One turn moves each row of this set onto another row. After a few examples, where does it send each row asked below?
ledut: [  4.5  19.9  23.2  -5.9 -15.5 -11.5 -21.0   2.6  -6.3 -13.4  33.0 -47.9
 -14.2 -13.3   5.6]
nuta: [  9.2 -21.4  -4.2   7.2   3.6 -20.5 -10.1   7.2  -8.7 -19.4   0.3 -51.8
   6.5   2.8  22.5]
Mekeg: [ 24.5 -31.2 -11.0   1.2   9.0 -13.4 -16.1  13.9  -7.6  -9.6  11.0 -43.8
  -8.7   3.1  40.6]
Zis: [ 17.9  14.5  20.4 -21.3 -16.9 -20.1 -14.8  -2.7  -7.9 -12.3  28.6 -43.0
  -9.6  -2.4  20.0]
Zek: [ 16.5  10.5  18.3 -22.4 -16.0 -23.7 -14.2  -5.1  -7.6 -11.7  20.3 -39.5
  -6.5  -1.8  23.6]
piba: [ -4.1 -15.5 -11.3  16.2   1.5 -34.3 -29.4  -5.4  19.5  -1.7  22.1 -40.3
 -36.1 -18.0   3.7]
pekot: [ 16.9 -15.8 -10.5   3.3  20.4 -11.1 -50.2  11.8 -26.7  12.2   6.3 -25.8
 -24.2 -11.7  15.9]
nivap: [  4.3   0.0   6.6  19.1  17.1 -14.4 -12.3  18.0   3.6 -20.0  38.6 -40.9
 -12.2  -1.4  -2.7]
vike: [ -0.2  18.3  23.0  -7.5 -12.2 -11.0 -21.7   4.4  -8.3 -18.8  26.1 -41.8
  -9.4 -15.2   3.1]
duzin: [  9.8  -2.4  -7.6 -10.7  14.8 -31.8 -37.5   2.9   6.4 -31.7  14.5 -22.4
 -25.0 -14.3  20.2]
zekis: [ 12.4 -10.8  -0.3   1.9  21.4 -11.0 -43.7   7.0 -10.3   5.0  -5.5 -34.7
  -2.7  -7.4   9.9]
tuk: [ -4.5 -11.5   7.5  24.1   6.4 -24.4 -21.5   3.3 -21.1 -23.7   4.0 -50.2
  -1.5 -10.9  13.7]
Nugil: [  1.4  -9.7 -16.9   4.3  11.2  -9.8 -35.4   4.7 -26.3   6.6  -1.4 -40.6
  -5.6  -7.6  -7.8]
zake: [ 12.7   5.2   0.1   7.3 -21.2  -2.0 -33.7  -7.9 -15.6  11.3  51.0 -45.2
 -32.1 -22.9  22.5]
nafo: [ -6.2  12.0   9.3   9.0 -16.4  -5.0 -27.3   2.7 -10.7  -1.8  40.8 -44.4
 -27.2 -26.1   1.0]
Gibur: [ 26.4  -3.5  -8.7  -2.2  11.9 -39.1 -10.5   0.7 -26.3 -18.8  34.5 -29.7
 -15.4  14.9  26.6]
sozef: [ 28.1  -8.9 -24.8  13.1  10.9 -26.0 -23.3 -12.6 -31.9  -8.4  44.0 -32.8
 -13.4   2.0  35.7]
Gona: [  0.1  13.3  13.8   8.8 -18.2  -3.1 -29.4  -1.2  -9.7  -1.3  45.1 -49.1
 -27.5 -24.2   6.9]
Nik: [  3.6 -27.6 -14.8  25.2   3.3 -15.1 -29.2  19.8 -35.8  -6.0  27.5 -38.0
 -39.5 -16.8  18.9]
lun: [ 16.4 -10.4 -16.6  36.4  11.6 -16.0 -29.4 -14.1 -15.7   2.2  48.5 -41.6
 -14.9 -10.7  24.9]
bemus: [ 10.0 -13.3 -19.1  -5.0  -2.3 -53.3 -25.7 -16.8  -1.1 -11.5  13.4 -31.2
 -31.4  -7.1  23.0]
Ridul: [ 26.7  -5.5  -9.4  -8.6 -15.0  -4.0 -29.6 -10.4 -16.8  12.0  44.7 -35.2
 -26.4 -15.2  41.2]
vap: [ 26.3   1.1  -3.8  -8.7 -18.8  -8.9 -28.1 -10.9 -18.2   9.9  46.6 -41.9
 -26.8 -11.4  40.0]
kan: [  8.2 -10.9 -22.4  11.7  13.2 -15.0 -49.8 -12.5  13.0 -11.7  26.2 -32.2
 -23.5 -26.2  28.1]
memi: [ -5.4  -6.3 -25.1  -8.9   3.4 -20.6 -23.5   9.4   8.5 -25.1  21.1 -35.9
 -26.0 -12.1  -6.7]
kapa: [ 16.9 -20.9  -1.0  -0.6  12.3 -26.6 -28.5   6.7  -9.8  20.0  -5.6 -36.7
 -15.9   2.8   8.0]
pirur: [ 23.1 -36.7 -13.8  11.3   5.3 -16.0 -21.9  19.6 -20.1   1.1  22.3 -36.9
 -32.6  -3.8  39.5]
dev: [ 18.0   0.9  10.4   1.5  17.5 -33.8  -9.1  16.4  -6.0 -26.4  32.0 -32.4
 -17.3  10.3  11.2]
lif: [  7.7  -0.5   0.1  11.2 -18.3  -3.2 -34.2  -5.5 -16.2  14.7  47.1 -39.1
 -36.2 -26.1  21.7]
mube: [ 28.4  -0.7  -3.8 -23.8 -18.3 -17.6 -15.2 -10.3 -14.2   2.9  31.1 -36.9
 -12.5   0.2  39.2]
Didi: [ -7.2 -12.3  -3.3  29.5   7.9 -16.1 -34.2  12.7 -34.0 -20.7  17.4 -40.9
 -21.4 -20.9  11.7]
kug: [  3.6 -14.2  -5.0  16.2  10.4 -26.1 -40.2   1.3 -26.8  18.8   0.7 -35.0
 -24.2 -11.0   1.3]
Tapo: [ 29.1   5.9   3.9 -22.3 -17.2 -17.3 -17.3  -9.2 -15.0  -3.0  37.2 -42.1
 -14.9  -2.4  35.8]
Nog: [  3.4  -6.6  -7.2  37.8  11.3  -9.8 -19.2   1.2   0.2  -3.4  47.1 -48.4
 -14.2 -10.7   2.9]
boda: [  5.5 -14.5 -47.2  -5.6  -1.0 -21.7 -30.2 -16.5  -7.1 -13.0  25.6 -36.4
 -19.2 -12.0  18.4]
kapaz: [ 15.9 -21.8 -23.1 -10.8  11.3 -10.2 -30.5  14.5 -24.5  15.5   4.4 -32.9
 -19.6   1.0   5.7]

Mekeg moves to pirur
kapaz moves to pekot
And these:
bemus moves to boda
Zek moves to mube
sozef moves to lun
zake moves to Gona

